Each path below is one point turned by a fixed rotation once a step. After each direction that follows a path, write how fast that rotation turns it, in deg/step (0 if it stays still).
Each turn is a multiple of 5 degrees from 10 to 175, or 0.
Each row of a path follows its step; steps can be skipped.
Path 1:
step 0: [ -9.7  14.1   4.2  -1.3  21.0 -14.9   8.2   6.8 -26.8 -11.9  -4.8  20.1
  26.7  26.2  12.0  28.6  18.6  -6.7  -2.7   2.2  32.1  -8.1   4.0  -4.3
  16.2  -5.6  -6.8  -2.4 -28.9   2.6  -6.8  -3.5   9.8   1.8  -4.7  26.3]
step 1: [ 11.9  10.9 -20.4   9.2  -3.4  16.1  11.5  -3.0 -30.2   3.5  -7.6 -23.6
 -10.5  16.0  12.0   7.3  -0.9   4.7   2.0  -9.4 -15.1 -16.6 -14.8   4.9
   6.1 -25.5   9.1 -15.4 -25.8  17.6  -6.1  -0.3   0.6 -13.1 -19.2 -42.7]
step 2: [  5.0 -20.9  29.1   0.8 -12.2 -28.5 -13.7  -8.7 -27.0  11.8  -1.7  20.4
 -13.8  22.1 -16.8  43.9   4.0  -4.5  -9.0   3.6 -10.1  -4.9  -5.0  -1.0
  13.2  -0.3  12.7  12.9   2.2  13.7   9.8 -13.1 -20.1  -0.3  10.0  -8.3]
step 3: [ 12.2  22.6  23.5  -2.9  20.4   4.7   5.8  12.1 -10.2   1.7  -1.3  -4.0
   2.7  -8.6  -0.6   8.2   2.8 -11.5   1.8   3.1   3.7  -9.9 -12.7  -7.9
  18.5 -32.2   9.2  28.4 -12.6  -7.7  -6.5 -31.3  34.8 -13.3 -27.8  14.8]
step 4: [ -8.5  17.8  -3.5 -38.2 -18.1   9.4  11.5  10.2  -5.4  12.1   9.5 -23.9
   8.3  31.9  17.0  40.2  -9.5  -8.0  14.2  -3.6   4.2 -19.0  -3.0  22.1
   6.9  -2.7  -5.5  -3.0   8.8   0.5  -4.3  -8.8 -18.7 -10.2  -2.0 -17.4]
step 5: [  2.4  -9.0  -4.5  24.1  -8.4 -13.7  -2.9 -17.4  -0.4  -3.2 -17.9 -13.1
 -22.4  23.1   2.9  25.5  24.6  -5.6 -14.7   1.2  23.8  10.9 -10.0   4.5
  29.1   3.4  -5.1  35.2   2.9  12.0 -12.5  -5.8  17.2  17.8 -14.0 -15.8]
step 6: [-11.6  12.1 -13.1 -29.4  -4.2   4.1 -17.2   4.2  -0.8  16.0 -12.3  22.2
  -0.8  -8.9  -1.5   5.2  -8.9  16.8  -3.6  17.0 -10.1  -8.9  -0.1 -17.1
  24.1  -8.0  25.1  20.2 -12.8 -17.0  -9.5 -28.4  -1.0 -15.5 -20.4 -29.0]
step 7: [  6.1   5.4  27.2  19.0  10.4   9.7  -9.7   2.9  -2.4  15.0   0.2  -3.6
   7.0  13.5  38.9  36.7   6.6   5.9  -3.5   4.2  29.2 -21.0  11.2  -3.5
  15.3  12.9  -9.2   0.5   1.6 -24.2  -7.5  -4.1 -12.4 -19.1  11.7   3.6]
step 8: [  8.8  12.4  -7.8   7.2  -2.6  -1.0   9.8   3.7  10.6 -38.7 -16.1   5.6
  -2.8  13.4  34.5   4.4   3.8  16.6   7.4   5.6  19.3   0.1   7.1   8.4
  11.4 -22.1  18.1   9.5  -0.5  37.1   9.2 -13.2   7.6  -7.5 -16.6 -26.5]
step 9: [-14.5  10.5  -0.6 -11.5  -0.6  -3.4 -16.0  -0.7 -39.7  17.8 -38.0   1.3
  -1.3   1.1  -4.3  21.6   6.1  26.4  -8.1  15.4  -4.6 -16.6   3.9  -1.5
   4.3  24.2  -5.3   3.0 -20.9  21.0   4.5 -25.4 -20.5  12.4   5.9  -2.8]
[-2.7 -0.3  8.2  2.8 -0.7 -3.4  8.0  7.3 -4.4  6.3 -4.4 -7.0 -5.1 -3.6
  0.9 -0.6 -6.2  3.3  7.8  8.1 -7.4  1.5  0.6  5.3  1.7 -3.7  0.7  2.0
  5.9 11.9  6.3 -2.3  1.7 -3.5  3.4  9.3] : 55
[  3.6   7.2  -0.1  -3.4   0.6   6.1   2.3   3.8   1.9  -5.1  -1.8  -0.9
   0.9   1.2   1.9   2.5  -8.4 -13.8  -8.6  10.5   7.9  -3.7   7.6  -0.7
   1.2  -4.4  -6.9  -5.4   2.2   6.6   0.2   7.6  -1.6   3.1  -4.4   2.3] : 95
[ -4.5   2.3  -2.0   5.1 -11.9  -5.2  -0.9  -1.1   1.9   4.9 -14.1  -6.0
   4.1   7.2  -6.6  -6.2   0.9   2.8  -3.8  -5.1   1.4   3.9  -3.3  -0.5
   1.1  -2.7  -3.3  -4.1  -2.5  10.2  -6.1   2.4  -6.0   4.1  -3.7  -4.9] : 95
[ -1.0   2.7  -4.9 -10.2   1.3  -0.3   1.7   6.4 -13.0   3.5  -9.7   2.2
   1.8 -11.7   4.1  -3.3  -3.2   5.3  -6.7  -5.7   1.6   1.4   0.4   5.7
  -4.7  -6.0   2.0  -0.7   1.9  -6.0  -0.7   1.7   7.6   2.6  -6.1  -2.8] : 135
[ -0.8  -7.9  -0.1  -4.6  -5.4   7.3   4.4   5.7  -4.3  -8.4   6.1 -10.5
   9.9   4.4   5.8  -1.5   8.2   6.8   6.2   2.1   9.4  -2.4  -4.4  -0.9
  -0.8  -1.6   4.6  -3.1   2.4   2.4   0.0   1.1   0.2   7.5  -1.9   3.8] : 95
[ 3.6 -0.1 -0.7  6.8  2.9 -4.7  6.8  1.5  0.5 -8.3  3.1 -2.6 -9.1 -0.8
  5.2  5.3 -2.1  1.6 -1.4 -3.7 -3.4  7.1 -3.9  9.1  4.5  4.5  0.0 -9.3
  7.1 -2.2  3.4  0.2 -7.5  7.8 -7.0 -9.7] : 110
[ -8.1   4.8   5.0 -10.2  -2.6  -6.1   3.7  -4.1   2.4  -4.8   1.3  -0.7
   6.8 -10.0  -3.2   9.2   1.5   3.4  -1.9   4.8  -3.3  -2.7  -2.2   3.6
   0.8  -1.0   2.7   1.4  -3.5   0.3  -1.3   8.7 -10.1   0.8  11.1  -5.7] : 155
Path 2:
step 0: [ -3.7  -9.1   4.2  42.6  -8.4   1.5   0.0  28.0   2.7  21.1  27.5  -6.4
  17.8  -3.7  -0.4  -9.9  18.3  10.8   2.7 -10.1  24.7   6.7   8.9  11.0
   0.2  -7.6  -5.9   3.1   2.5   6.7  -7.8  -2.4  46.6  -6.1  17.1 -10.1]
step 1: [ 14.2 -39.5   2.8  -3.5 -14.1 -13.3  18.5  26.8 -28.6   4.8 -10.0  22.8
  -9.4   7.1   5.5   2.1  10.9  -2.2  -9.5   1.9   8.1 -40.2 -20.8   4.2
  -2.8  16.6 -14.6  -4.2 -10.2  -8.6  -5.7  -4.6 -16.0  -5.9  -4.3 -13.4]
step 2: [ 14.5  -2.6  17.6  -0.2 -14.4  16.0  -0.9  -1.0  28.1  22.9 -11.4  18.7
   7.1  24.9 -20.5   2.4 -10.5  25.9 -19.5  -8.0   3.4   2.1  16.4  -5.6
  -9.1 -10.0  -0.4  -7.2  -0.8   8.6  30.6 -21.3  -8.0 -34.4  13.8  10.6]
step 3: [ -8.2  14.7  -0.9   5.5   8.3  11.2 -11.4  30.3  -3.2  11.2  -6.6  -3.6
  13.4   0.3   8.2  -3.1  -4.9  13.3  -1.2  -7.8 -21.5   1.1 -13.6  13.8
  17.2  25.0 -12.8 -36.5  30.3  24.4   3.8  -4.5  -0.8  -1.8 -37.7 -12.1]
step 4: [ 22.4  -5.4  -0.3  44.2 -31.1  -7.2  15.9 -19.0   6.6  21.5  14.9   5.5
 -23.7 -19.7  19.1   4.6  -3.0  15.0   1.6 -12.8   0.7  13.1  11.2  26.9
  18.8  13.8   0.0   6.2  -3.5  11.4 -13.6  -5.9   2.9  -0.7   9.4  -4.0]
step 5: [-21.3 -13.7  31.7  20.1  -0.8  -8.4  26.1  12.4  -7.4  13.6   3.5  18.1
 -10.5  32.0  -5.2 -14.2  32.4   2.8 -10.7   1.0  -1.8  -3.6 -23.3 -20.7
 -22.3  16.3 -14.2  -1.1  12.1  -4.2 -10.7  -3.2  -5.2  15.6   1.1  13.3]
step 6: [ 23.1 -17.5  -0.5   2.2   9.0  25.8 -15.9  27.0  25.8  26.5 -22.2  35.7
  -2.7  -4.9  -7.1  -3.4   5.7  -8.6  -5.8  -9.5  13.6  -5.8  16.8  -6.7
   7.4 -12.4   3.3  -7.5  -2.4   7.1   9.6 -26.6  -2.3  17.6  17.3 -21.1]
step 7: [ 13.5  -1.2  17.5 -19.4   3.6 -17.9   6.1  18.0  19.0  10.8   4.2 -14.1
   9.0  -7.0  -7.8  23.4 -11.6   9.2 -11.5 -16.2  -0.6   5.9 -45.8  25.3
 -11.6  28.0  -5.9 -17.0 -10.0  19.4  13.4 -17.2  -7.1   0.0  -9.5   4.1]
step 8: [-16.4 -12.2  -0.1  23.4  -9.6   6.3   5.0  -2.3  13.8  38.5   8.1 -18.8
   0.8  -8.8  13.6 -12.8  19.6  42.7  -2.7  -3.7   4.0   2.4   2.5  13.6
  14.1 -26.7 -17.4  -1.4  -9.4  -0.1   2.8  -8.7  24.6 -13.7 -17.3  -4.0]
step 9: [  9.8 -15.8   3.9   8.2 -25.0 -22.2  33.5  28.5  -8.9  -1.3  21.0  29.2
  14.3   0.4   8.7  -9.6   7.0  -4.1  -8.4  -6.2   8.4 -23.4  14.6  -1.1
  -4.3  24.9  -8.8 -13.8  20.0 -17.4   3.2   8.2   3.8  10.6 -20.4  -4.6]
[  1.8  -9.4   1.0   0.2  -9.3   4.3  -0.8  -2.8   0.1  -4.1  -1.6 -10.9
  -1.5   0.5   0.7  -2.6 -11.0   0.7 -10.0  -6.7   9.3   8.2  -0.6  -1.4
  -6.1   5.9   4.3  -0.5   1.7  -5.9  -3.5  -2.3  -7.7   3.6  -1.0   1.9] : 135
[ 0.6 10.7 -2.3  2.9 -4.8 -4.2  4.0  3.4 -5.1  5.2 -1.3 -0.5 -4.7 -7.8
  2.6 -3.3  4.4 -1.9 -1.9  9.5  2.9 10.0  8.2  1.5 -5.1  1.7 -3.9 -9.7
  5.5 -4.1 -2.2  8.9 -1.7  4.8  6.0  4.6] : 70
[  1.7   3.2  -2.4   5.1  -7.6   4.6  -1.4  -0.7 -12.8  -4.6  -0.8   3.6
  -0.7   9.6   1.1   0.4  -7.9   3.9  -0.8   1.3  -5.1  -3.5   7.0   0.6
   4.3   4.0   1.3  -3.4   5.9   4.4   0.6   4.3  -3.0 -16.6  -1.5   1.4] : 45
[-9.8  3.9 -5.0  6.6 -4.8 13.6 14.7 -4.5  1.5 -2.1  3.8 -5.2  4.3 -5.1
  1.7  4.3  2.3 -3.0  5.3  0.4  1.1  0.6 -0.1  4.8  4.6  5.6 -1.1  1.8
 -1.3 -0.2  9.7 -2.0 -0.6  2.4 -5.8  0.9] : 80
[ -9.3  -5.8   4.3   5.5   5.0   4.6  -4.9  -1.1  -6.2  -2.5  -3.8  -6.9
   6.7   3.5   1.7 -13.6   3.5  -0.7   7.7  -0.2   1.4   3.1  -2.7   2.2
  -6.7  -7.9  -6.1  -8.8   2.3   7.1   0.5  -4.4   0.7  -1.0   2.9   2.0] : 140
[  2.5  -1.8  -0.8   7.4   4.6   1.3   1.6   5.9   5.2 -12.9  -0.3  -2.7
 -13.5  -0.2  -5.6  -7.5   0.6   2.3   1.4  -1.3   0.5  -8.0  -2.5  -0.3
   4.6   3.7  -1.8  -2.0   3.5  -9.8   6.3   1.0   5.2  -0.4   9.3   4.3] : 80
[  0.5   4.7  -1.3  -1.6   3.3   3.8  -1.6   2.8   2.2   4.1  -7.9   0.4
   2.2   5.5  -9.7   3.2   0.7  -0.7   2.2   4.3   6.4  -8.3   1.0   3.7
  -5.9  -1.5   5.4   0.8   4.2   0.2   8.2  -0.7 -18.4   2.8   6.4  -4.7] : 85
